rotation ticks, each row followed by its count of ticks
The counts run from 0 to 316.
[137 156 119 145 127 117  70 100 162 126 125  94 107 133 118 136 125 209
 154 127 113 123  96 172 119 128 125 174 143 121 107 112 150]
208
[104 163 107 122 134 104  97  61 141 125 145  87 128 141  81 183 120 126
 140 145 110 104  93 151 129 134 131 140 163 133 101 130 159]
243
[137 174 109 150 126 125 114 104 117  98 123  86 127 138  98 139 106 202
 167 152 109 141 108 167 125 147 141 164 130 109  89 134 144]
6
[130 133 141 126 134 112 151  77 139 149 177  95 127 131 126 163 108 146
  85 123 113 109 136 144 191 122 115 103  91 159 170 112 159]
119
[151 152 137 162 154 108 101 153 157 121 151 111 116 144  86 145 126 141
 139 147 146 129 191 153 163  74 153 107  77 116 128 134 149]
90
[140 160 158 157 160 120 145 148 118 125 135 109 124 176 113 132 123 147
 130 161 120 146 164 153 194  99 167 127  61 129 137 141 139]
315
[127 145 129 141 127 137 157  82 116 114 127 125 123 191  77 165 139 147
 163 164 127 147 105 158 138 107 176 130 134 133  87 145 136]
14
[170 119 129 157 128 138 111 127 164 140 174 121 112 120 132 136 101 183
 131 123 132 121 142 161 199 101 154 109  94 130 163 109 153]
131
[126 122 151 151 107 126  86 152 159 136 169 103 125 113 104 143 107 194
 146  96 119 119  97 161 112  88 127 112 130 106 136 104 166]
167
[100 173 114 139 146  97 142  91 114 107 149  83 135 168  97 184  90 118
 125 159 107 145  99 141 151 157 102 138 124 133 108 117 140]
40
[127 108 167 129 109 132 179  97 125 149 180 110 150 151 124 166 110 173
  97 130 106 123 113 134 174 107 142 104  84 141 156 107 153]
138
[100 187 112 150 160  85  73 130 135 119 149  71 130 138  99 161  84 103
 133 141 108 120 123 155 159 141 111 128 125 122 122 124 160]
286
[124 142 146 137 161  99 147  87 146 140 161 102 107 163 119 162 118 124
  95 142 123 119 155 141 200 114 126 120  82 166 159 123 146]
97
[129 107 173 134 111 144 183 106 125 148 180 118 144 158 118 166 114 169
 107 131 114 129 118 134 170  90 148 100  86 138 154 113 154]
137
[123 162 136 159 173 112 118 129 134 125 140 114 106 191 127 149 106 106
 134 163 122 139 134 151 211 118 155 133  96 143 136 129 137]
296
[140 162 137 169 153 108 120 168 142 108 143 115 125 174  93 153 115 140
 151 164 137 151 173 138 155  98 152 125  73 103 110 128 136]
70
[124 124 151 144 111 124  86 140 166 142 171  94 118 109 106 148 105 191
 139  92 121 117  88 165 119  96 113 113 136 115 142 102 168]
166
[118 125 146 139 112 120  88 126 163 143 174  92 120 108 118 153  97 185
 131  90 109 116  82 167 130 110 102 119 137 128 147  95 166]
165
[ 85 164 160 130 158  95 138 118 118 133 147  89 132 172  81 169 126  87
 115 141 117 125 136 147 157  92 140 100  99 139 131 148 157]
301
[141 115 167 159 106 148 115 165 146 128 156 123 129 148 119 139 117 221
 157 119 120 143 103 151 129  89 151 135 104 100 126  99 154]
170
[ 84 167 163 128 156  95 143 125 108 133 150  79 143 166  82 171 120  96
 112 143 109 127 136 141 148 103 126 104  91 127 126 149 159]
302
[105 178  97 143 149  92 106  97 130 110 154  76 121 148  87 174  87 116
 139 147 115 133 105 151 148 154  97 131 139 130 108 120 146]
42
[148 150  95 161 144 133  86  98 153 113 135 127 104 173 105 153 107 135
 173 171 135 130 112 157 178 134 181 152 141 124 103 124 140]
253
[108 177 102 140 142 101  76 116 140 119 147  82 136 136  68 174  96 108
 154 146 113 110 110 152 136 129 134 124 144 106 102 132 162]
266
[103 152 132 134 134 124 154  82 109 121 137 110 146 200  90 189 116 112
 140 176 110 131  98 128 151 126 166 141 122 129  95 135 146]
259
[128 170 143 167 160 115 117 161 121 113 134 110 130 182 112 143 107 137
 151 171 116 152 150 147 182 116 170 142  79 106 116 136 141]
293
[105 168 100 125 136 107 126  56 122 112 140  82 117 151  87 173 102 131
 141 143 108 129  83 162 146 151 114 133 155 153 108 130 146]
20
[109 138 133 123 130 124 126  40 145 134 132 110 103 176 120 166 140 162
 125 143 113 118  82 156 146 128 139 170 147 167 113 122 144]
219
[136 128 156 131 132 126 174  93 128 143 172 107 136 155 130 162 113 155
  93 140 111 122 144 135 198 116 139 117  70 152 155 117 148]
117
[126 150 113 166 163 109 123 108 145 113 149 127  89 193  99 169 112  93
 148 160 144 152 128 148 190 117 144 122 115 155 121 118 137]
54
[134 106 165 156 120 148 121 123 155 142 153 136  95 171 152 141 116 196
 137 118 121 143  81 157 172 107 143 146 117 152 145  87 144]
174
[131 178 117 141 120 122 117 105 114 101 121  84 138 140  85 142 114 198
 166 151 101 138 105 172 112 139 136 160 130 102  86 140 146]
5
[130 173 136 165 153 109  97 177 128 115 133 101 138 166  87 145 106 128
 163 161 121 141 153 148 153 103 166 128  94  89 109 139 154]
291
[166 156 121 154 150 107  98 136 159 128 166  91 123 103 122 135  98 178
 122 136 119 120 177 156 186 116 129 126  78 120 152 119 157]
108
[135 170 136 160 159 106  88 165 145 122 143  99 112 136  88 132 118 135
 146 137 128 128 170 168 163  83 149 105  94 110 133 145 156]
311
[152 164  93 165 145 128 109 116 136 100 133 120 104 176 103 148  95 153
 173 170 132 157 114 160 177 149 152 149 125 127  97 120 129]
30
[100 122 159 124 126 121 119  68 162 144 138 112  93 170 107 166 152 162
 123 110 121 118  76 162 130  90 130 141 151 168 126 118 151]
199
